(in the rows, 128 means zero)
One turn or mirror swaps these rows in pairs. Which row does each one swap with?
The rows were stretched afterwards, more along some directions than others.
bes: [115 129 125 126 124 134  98 178 141 141 119 116 117 146 118 142 113]
gozaz: [121 129 126 101 130 115  97 180 151 127 119 143 106 166 101 137 123]
Rer: [117 120 133 117 115 125 129 141 129 133 127 150  89 165 104 103 119]
Fen: [107 124 127 134 139 103 114 183 141 128  93 131 109 155 113 129 128]
mokaz: [116 130 103 142 121 120  92 142 148 140 101 107 124 155 123 129 152]
Niv: [120 118 129 115 144 103 109 183 149 126 109 139 118 160  99 116 118]
Punev: [109 150  95 141 112 128  88 161 150 147 104 124 121 161 143 129 128]
Regad: [112 131 127 153 104 143  95 152 130 140 109  85 134 161 138 126 141]
zov: [113 117 140 124 127 134 120 145 135 131 121 150  95 148 120 106 123]
Kur: [140 134 134 151 126 118 100 134 137 129 120 113 126 129 128 105 126]
pama: [120 110 129 115 110 124 135 142 125 134 127 134  91 164 101 115 114]
dolig: [116 133 112 155 126 131 101 168 146 129  97 133 122 153 133 105 116]
Tise: [ 98 114 118 140 105 131 102 131 112 138 135 125 111 156 136 111 117]
givus: [134 140 121 145 106 126  95 158 149 127 117 129 114 151 144 115 127]
Vukos: [116 148 117 149 122 141  93 141 137 136 105 109 135 149 135 120 130]
lalev: [115 123 111 126 122 129 117 170 144 144 106 105 118 157 112 136  98]
Busun: [125 101 135 122 119 117 141 148 136 125 118 136  94 163 116 111 112]
Fofa: [104 126 126 128 126 102 119 186 146 132 100 125 115 174 110 150 133]
Bul: [120 133 108 155 119 152  98 142 136 139 102  91 121 138 132 108 133]
luni: [113 129 132 118 124 123  98 186 139 129 120 131 117 164 112 138 119]
kupu: [109 112 119 125 108 107 121 135 110 133 137 120 100 151 119 108 114]
bug: [115 134 142 121 141 112 104 169 140 132 123 135 123 159 104 124 121]
zume: [143 136 115 144 114 139 102 147 148 131 114 116 116 142 133 111 125]
Zup: [107 101 126 129 112 117 112 139 117 124 135 128 102 146 130 109 104]
Bev: [105 115 118 120 119 108  88 169 143 135 113 118 125 170 122 161 101]
rez: [125 124 130 112 130 107 109 179 150 121 100 116 114 167 107 150 139]
mafo: [112 126 113 120 140 120  94 179 147 139 101 124 114 169 105 145 118]
Sobi: [102 105 121 134 113 117 106 125 108 128 137 120 114 150 126 116 115]
led: [ 92 110 113 126 106 118  95 141 114 146 132 127 107 165 125 115 113]
Livo: [120 126 121 123 132 113 120 164 135 123 107 107 125 153 108 141 103]
fedu: [128 113 126 121 135 106 117 170 136 112 103 111 118 168  91 119 135]
Zon: [114 115 121 109 127 124 138 138 136 129 128 155  94 165 111 114 120]
Vulu: [132 128 135 149 124 113  97 156 140 124 108 119 129 151 130  97 142]
Nozu: [132 134 109 159 114 124 103 150 139 134 104 100 122 162 140 122 130]
Mubed: [104 106 111 139 109 122 106 128 114 133 136 121 103 136 136 110  94]
fol: [120 132 105 140 133 113 107 142 140 132 100 112 116 157 116 105 155]
lapaf: [125 104 133 114 123 123 141 145 129 127 125 139  90 157 102 119 106]
Mik: [125 137 112 133 106 121 106 146 150 140 111 117 122 183 123 138 127]
siv: [102 107 128 129 109 115 105 135 106 132 133 131 105 142 131 126 119]
Kozoz: [116 143 115 150 126 128 105 130 139 139 106 109 127 131 132 120 134]
govon: [111 142 125 128 124 111 104 184 143 139 107 122 112 162 111 137 117]
Zuda: [132 139 119 147 125 131  93 144 151 131 104 102 122 144 130 112 145]
guvi: [119 114 133 121 125 123 140 141 133 129 122 152  94 161 104 115 107]
Nis: [117 120 141 116 120 128 137 143 128 129 124 144  89 172  97 111 128]
nofof: [110 128 126 136 122 129 125 179 130 133 104 103 113 161 109 129 119]
botu: [104 133 134 123 136 108 119 160 129 130 111 113 123 155 103 142 135]
Doti: [ 97 104 123 135 105 132 106 142 121 134 133 126 108 153 139 115 109]
difa: [132 142 125 148 111 146 102 149 142 140 118 103 122 149 133 119 142]

Swapped with luni: zume
Swapped with Tise: lapaf
Swapped with led: Busun

